0: [ 91 135 136  72 163 145 145 180  99 115  93 182 118  91  87 122 161 113
  98  96 133 136  82 151]
1: [103 124 146 131 155 118 196 142 116 113 127 140 149 110 109 177 135  96
 117 146 118 149 179 158]
2: [112 129 121 142 121  74 136 169 131 143 121 109 145  96 133 158 177  94
 110 103 113 130 117 105]
3: [109 139 133 174 155  93 113  90 147 112  76 129 120 164 143  77 168 114
 158  78 233 137 101  95]
4: [148 114 121  88 121 102 118 104  91 153 185 150 109 128 118 129 136 100
 102 106 123 149  88  91]
5: [122 166 128 134 113 127 167  98 112 203 164 148 126 123 129 138 110 127
 144  82 120 134 132 148]
6: [115  58 105 186 116  90 162 137 151 162 129 181 134 125 120  57 105 104
  74  75 255 203 117  79]
7: [ 63  60 123 108 122 150 165 234 222  97 137 139 125 122 119  95 112  79
 136 121  96 107 219 185]
8: [170 171 149 114 115 119 109 114  95 140 153 103 148 106  93  87 145  87
  97 138 110 142 109 109]
9: [151 146 129 178 148 121  97  92 154 210 147 107 171 140  89 140 132 239
 145 116 105 123 144 118]
10: [188 138 167 114 165 178 119 109 119  89  91 150 132 155 142  93 125 158
 120 139 172 104 143 110]
11: [123 168 114 123 101 169 126 101  87 166 147 132 129 133 101 128 123 122
  98 117 113 146 110 115]
12: [ 95 128  59  85  71 210  46 123 160 114 150 164  92 255 184 117 104 127
 143 243 138  96 130 166]
13: [151 162 130 132 139 177 160 134 112 128 181 126 164  78 135  91 149 112
 111 132 108 141 133 140]
14: [126 127 194 148 171 156  97 105 128 120 124 167 111 228 131 115 123 139
 180 169 137 173 141 151]
15: [ 83  92 103 122 180 133 156 113 172 122 133  95 105 113 250 167 142 141
 145  64 147 123 176 124]
16: [115 141 126 175 168  86 134 111 133 119 108 119 105 160 162 110 161 147
 110  87 178 107 132 108]
17: [139  81  85  66 143 193  85 127 164 110 107 103  51 147 122  98 103 126
 128 151  95  79 202 162]
18: [182 163 155 139 193  96 160  92 107 137 105  87 101 156 122 166 109 121
 111 119  68 112 100  95]
19: [ 74 115 132 148 153 145 138 139  79 104 140 140 152 100 105 201 106 113
 113 132  90 112  78 113]
20: [ 91 107 150  91  85  82 124 130 137 135 162 174 122  75  99 175  79 109
 190 106 116 103  60  56]
21: [125 142 188 123 127 104 156 178 114 131 106  90 137 110 124 130 131 107
 175  90 110 126 145 130]
22: [149 221 135 186 143 122 116 126 115 136 123  94 131 178 103 133 108 134
 123  91  92 124 153 123]
23: [ 94 182 108 102 112  98 130 173 130 141 129 136 138 155 144 150 135 115
 115 155 106 106 173 139]
24: [112 149 189  99 101 113  92 117 140 121 131  99 148 130 143 118 123 116
 157 163 137 144 151 129]
25: [113 105 119 119 133 127 127 142 158 131 101 116 143 189 131 136 130 130
 135 101 105 108  95 142]

[151 177 126 128 126 162 118 135 126 119 134  99 105 152 144 129 121 118
 109 171 101 144 251 171] 23 24
[130 117  68  67 113 169  21 103 180 100 140  83  87 162  96  79 129 104
 136 160  84  93 207 158] 17 24
[144 137 120 148 133 119 125 128 109 171 126 141 221 122 103 169 156 110
 146  83  94 135 120 117] 2 5
[ 27 140 120  97 179  36 255 255 177 116 175  91 160 115 127  84 198  57
 128 106 159 148 122 103] 2 21
[127 114  78  67  82 121  39 139 160 104  97 128  47 151 138 115  96 113
 140 170  87  72 128 168] 17 25
[115  92 178 143 128 101 122 132 153  89 143 151  87  89 112 158  87 139
  82 143  98 106  95 141] 19 25
[118 125 175 123 137 112 123 108 134 125 157 140 112 166 109 116 153 137
 137 104  93 135 131 130] 25 24
[106 102 136 149 106 147 141 139 105 150 134 130 111 113  93 185 118 136
 105 119  97  98  89  92] 19 11
[ 79 155 136 108 103 161 119 118 161 119 145 164 122  75 109 126 123 100
 171 111 122 176 175 128] 24 5
[126 111 155 119 108 105 187 130  95 118 106 120 147 131 119 142 130 179
 136  89 127 120 131  85] 21 25
[101  97 112 124 108 124  24 126 106 107  78 107 133  52 163  87 138 136
 206 253 255 115 118 118] 24 3
[134 118 143 118 117 112 155 114 135 137 107 164 125  72 106 150  95 104
 156 121 129 131  76  95] 20 4
[ 70  90 136 173 143  97 169 183 159 119  96 208 112 109 130  60  91 129
  82 126 202 202 113  97] 6 16
[133 134 113 164 113 124 123  93 145 143 118 133 140 146 118 149 127 124
 113  99 112 112 121 143] 25 11
[149 110 114 184 125 152 126 141 113 119  96 120 117 135 145  72 120 151
 142 165 142 119 129 134] 10 16
